In the rows, 128 means zero.
Each path below is one point turned by a fixed rotation once a step. After each direction that follows a path, write how fast that rotation turns it, in degrees a step (0 if it stays still).
Each turn is a multiple of 5 degrees from 10 to 175, or 0.
Each row of a path follows its step; steps can be skipped.
Rotation 1:
step 0: [125 132 133 128 121 137 129 136 119 133 135 127 122 125 129 129 123 127
 128 135 132 135 119 124 122 114 122 139 116 130 122 116 129 120 130 118
 132 130 121 133 135 129 134 128 124 130 127 121 132 132 115 120 134 130
 119]
step 1: [123 124 115 116 133 128 122 134 123 129 121 136 124 123 137 130 123 134
 131 122 134 127 133 130 116 132 123 128 119 122 122 122 120 127 136 118
 130 131 127 133 119 127 126 121 123 125 130 114 127 122 126 120 114 129
 129]
step 2: [115 124 130 122 123 130 127 128 124 134 132 136 132 128 126 131 123 141
 124 131 124 137 140 126 135 139 130 131 120 137 130 129 125 133 134 136
 133 127 133 114 123 121 138 124 131 125 123 125 137 126 121 130 118 117
 134]
step 5: [119 136 131 126 123 131 123 132 126 133 117 124 133 119 115 137 131 128
 131 124 129 127 131 125 130 134 128 124 128 130 127 114 130 138 122 133
 128 119 128 128 130 125 125 125 123 121 112 117 117 121 131 126 121 115
 134]
step 6: [134 125 125 130 122 134 117 131 131 128 131 126 122 128 124 136 125 130
 143 122 112 124 122 119 137 128 130 131 128 132 119 123 127 128 125 134
 137 116 131 124 128 125 128 127 132 118 119 127 136 144 119 121 127 128
 123]
step 7: [135 125 117 130 115 128 132 121 127 134 128 116 125 122 133 132 116 127
 134 128 119 134 129 130 139 122 132 121 120 126 128 127 123 125 130 128
 123 133 131 145 116 137 123 125 122 134 130 117 130 133 126 127 125 127
 127]
step 8: [128 130 129 119 121 125 127 118 121 130 145 126 128 128 136 133 132 131
 136 126 130 137 133 122 130 136 138 121 135 126 131 125 136 127 128 123
 123 132 128 128 131 138 131 126 119 116 125 118 122 116 127 122 127 121
 136]
step 9: [122 123 140 116 126 116 116 132 128 123 133 121 123 121 133 138 122 130
 131 130 129 120 129 128 140 131 126 132 132 126 126 121 135 132 121 126
 125 135 139 113 126 130 124 128 130 122 122 130 131 133 140 127 128 126
 121]
step 11: [131 126 125 124 129 145 129 123 135 118 131 120 125 122 119 138 131 133
 124 129 134 129 130 125 116 125 129 120 127 126 127 125 135 128 117 114
 118 128 130 134 126 140 139 120 132 135 124 118 127 126 125 122 127 124
 127]
step 12: [134 124 124 125 124 122 118 129 130 124 130 133 117 125 120 143 135 115
 130 140 132 123 127 129 123 145 131 132 126 138 116 129 127 123 133 125
 131 126 136 123 128 134 135 120 132 124 126 120 133 125 135 131 121 128
 135]
step 13: [132 117 135 136 123 128 129 136 130 123 127 126 119 127 129 125 114 130
 126 133 120 129 128 122 137 130 123 135 124 126 117 137 132 135 134 132
 127 122 140 128 114 134 129 122 138 126 128 134 122 119 130 126 133 124
 142]
Speeds:
[129 131 128 124 127 129 129 125 126 127 129 127 128 130 125 128 129 123
 130 128 129 131 129 128 126 124 127 126 125 126 128 131 129 125 127 128
 127 129 128 130 128 128 129 126 126 129 130 126 126 128 127 127 128 130
 126]
100
[127 127 131 127 127 126 129 125 127 128 131 128 133 127 129 126 127 127
 129 127 130 126 130 125 129 125 130 130 130 127 131 128 128 130 130 129
 128 129 129 126 126 128 127 126 128 128 129 129 129 126 132 129 131 130
 128]
65
[129 128 128 129 128 127 127 126 128 129 127 130 127 128 130 133 126 127
 131 131 128 126 126 128 127 128 124 131 129 128 124 129 126 129 128 128
 130 129 128 127 126 128 125 130 126 130 129 129 129 127 127 128 131 131
 125]
120
[129 128 129 127 130 130 128 130 128 127 129 131 128 130 128 128 125 130
 131 123 129 126 127 127 125 127 130 126 129 125 127 128 128 130 127 128
 127 127 126 128 128 131 130 129 130 126 128 130 126 128 127 123 130 129
 128]
140
Rotation 2:
step 0: [129 132 135 128 131 121 135 135 133 129 128 121 133 127 142 117 130 122
 136 120 123 126 132 126 126 131 124 132 126 133 127 120 143 138 130 133
 125 138 130 137 133 114 137 129 127 127 142 113 121 128 133 125 136 124
 120]
step 1: [119 130 120 134 122 131 131 120 132 128 129 128 130 116 125 133 126 134
 124 123 128 132 128 114 144 122 135 125 124 125 131 126 144 131 121 120
 129 139 135 127 130 112 121 134 131 140 132 129 133 139 123 129 126 128
 121]
step 2: [141 121 134 133 126 144 124 126 130 121 131 121 126 122 134 127 136 120
 138 128 125 122 121 126 133 123 133 136 129 121 130 136 131 141 132 134
 129 131 132 117 129 128 126 127 131 127 134 121 139 137 127 134 128 147
 132]
step 4: [130 131 122 135 115 133 123 128 130 118 128 128 116 137 133 127 123 122
 117 141 124 118 125 115 136 127 118 121 128 135 129 124 141 132 143 132
 123 130 128 127 126 123 122 131 125 127 124 132 118 140 123 133 127 126
 130]
step 5: [132 125 148 130 127 143 124 130 123 126 123 128 122 127 117 128 126 119
 122 127 138 129 133 132 137 127 134 128 126 128 122 135 137 128 144 119
 124 125 122 139 130 133 130 136 112 128 130 125 139 133 131 125 126 129
 126]
step 6: [135 134 124 131 125 136 129 140 124 124 131 128 136 137 126 124 136 133
 137 123 134 135 121 121 129 135 118 130 111 131 119 132 133 133 138 117
 127 132 126 130 117 131 122 128 127 123 139 115 118 122 122 124 129 120
 129]
step 8: [137 134 138 123 119 133 133 125 138 129 131 122 124 133 127 132 134 127
 138 123 122 122 125 115 125 135 130 142 134 116 124 127 135 127 135 133
 130 126 130 146 125 124 119 138 129 131 129 127 133 121 138 119 124 138
 126]
step 9: [129 122 124 129 125 128 126 136 121 127 134 117 125 118 134 118 135 127
 129 126 130 126 141 126 124 133 132 142 119 126 124 123 135 132 118 114
 133 133 122 134 130 116 129 139 129 137 135 125 113 126 130 137 123 128
 123]
step 10: [136 137 127 127 124 127 128 122 127 123 133 123 126 133 135 127 129 121
 126 119 115 125 137 115 134 122 134 127 135 137 135 129 132 133 132 123
 131 139 139 111 137 123 117 136 124 133 138 128 130 132 125 128 138 125
 116]
step 11: [135 127 138 123 137 129 143 121 135 125 123 126 128 128 133 133 137 126
 125 132 132 124 129 128 140 126 130 135 133 126 122 130 145 135 118 124
 117 131 128 133 128 130 120 119 123 135 135 119 132 139 131 140 124 138
 128]
step 13: [128 129 130 141 124 142 125 127 128 122 127 134 123 129 130 129 124 124
 133 123 127 125 124 119 131 118 124 122 138 132 122 135 131 133 136 113
 120 125 119 124 135 117 130 127 134 136 112 124 126 143 128 131 133 128
 119]
Speeds:
[128 128 127 131 129 128 128 132 127 129 128 129 128 130 129 125 126 128
 129 127 129 130 132 128 125 125 126 127 128 129 131 129 128 131 126 127
 128 129 127 128 128 126 125 128 130 125 126 126 126 126 128 129 131 126
 127]
115
[129 128 126 128 128 129 127 125 127 129 125 128 126 129 127 127 127 127
 128 128 128 131 129 128 131 131 127 131 130 129 127 128 130 127 129 128
 127 127 127 126 130 131 127 128 129 123 126 127 128 131 130 133 130 125
 130]
45
Rotation 3:
step 0: [130 125 133 117 124 144 133 133 126 127 132 120 125 134 123 126 131 141
 116 119 132 127 120 133 131 127 135 123 128 129 136 123 128 121 130 140
 129 128 130 126 118 132 120 125 131 127 132 126 118 140 134 135 132 139
 122]
step 1: [135 138 118 128 136 119 126 126 119 135 125 137 131 127 130 117 132 113
 138 135 126 128 133 129 127 134 126 125 112 123 125 133 132 127 134 121
 120 129 137 124 140 128 133 127 135 125 126 124 133 132 129 123 124 117
 130]
step 2: [131 116 123 128 125 135 129 130 141 136 124 122 132 128 133 137 123 133
 124 133 125 133 125 125 131 128 130 144 149 138 128 127 118 124 123 126
 139 135 128 136 125 127 128 131 122 126 117 129 131 121 123 129 129 128
 123]
step 3: [125 132 141 121 125 131 126 137 122 120 131 122 122 130 120 123 129 129
 129 122 130 127 118 126 142 128 124 115 116 119 126 131 134 131 128 127
 126 125 123 123 132 126 139 113 133 134 140 139 126 126 125 127 138 130
 129]
step 4: [124 133 123 126 136 129 131 126 131 131 128 133 132 124 130 127 129 126
 133 128 121 121 137 129 111 121 139 132 123 140 124 136 129 131 139 121
 126 127 131 133 123 132 113 127 121 134 125 115 132 134 129 122 110 126
 127]
step 5: [138 117 126 142 122 119 130 134 126 138 130 118 134 127 121 137 134 131
 137 128 131 137 122 129 141 131 127 126 127 121 129 117 119 126 124 132
 130 127 119 132 127 122 131 139 129 118 121 131 127 124 136 130 138 134
 122]
step 6: [125 128 138 129 127 140 129 130 130 119 118 141 122 131 140 118 120 126
 130 133 119 120 125 127 124 130 127 129 128 128 133 133 131 126 114 125
 124 127 136 119 133 137 129 118 135 142 138 134 123 130 128 134 126 126
 122]
step 8: [139 121 134 135 128 120 127 133 117 136 134 115 126 132 121 132 127 121
 123 126 123 123 128 136 127 130 134 135 122 130 123 122 118 122 118 121
 130 124 146 122 130 129 138 135 126 126 139 130 129 128 121 126 130 136
 128]
step 9: [126 126 125 123 136 142 129 131 129 124 122 143 123 123 134 127 117 126
 131 128 125 124 125 126 134 136 127 130 122 128 137 132 137 130 138 133
 139 126 124 134 124 141 119 123 130 134 113 133 129 128 135 130 142 124
 128]
step 12: [136 134 131 124 128 124 147 128 126 128 125 139 126 122 140 126 138 133
 125 126 130 130 123 135 132 128 131 124 114 129 129 134 127 120 128 135
 133 125 118 134 129 138 126 118 134 115 128 123 132 141 129 126 135 137
 124]
step 13: [133 127 116 136 127 130 124 135 123 124 128 125 138 138 122 120 128 120
 135 139 121 134 132 127 131 124 128 133 139 126 132 138 130 131 126 117
 118 134 139 130 131 121 128 133 120 133 124 125 115 125 134 128 123 115
 132]
Speeds:
[128 127 124 127 129 126 131 126 130 129 132 128 127 130 128 130 127 126
 129 126 127 129 129 127 128 129 127 129 129 128 127 129 127 128 128 127
 126 125 128 132 128 125 133 129 125 131 127 126 128 129 130 130 126 127
 126]
125
[126 127 128 128 128 127 127 129 128 128 125 130 127 126 129 125 126 129
 129 127 126 125 127 124 127 130 124 132 128 130 126 128 127 127 131 129
 126 127 127 130 125 130 129 130 130 129 129 126 130 130 128 125 128 125
 129]
145
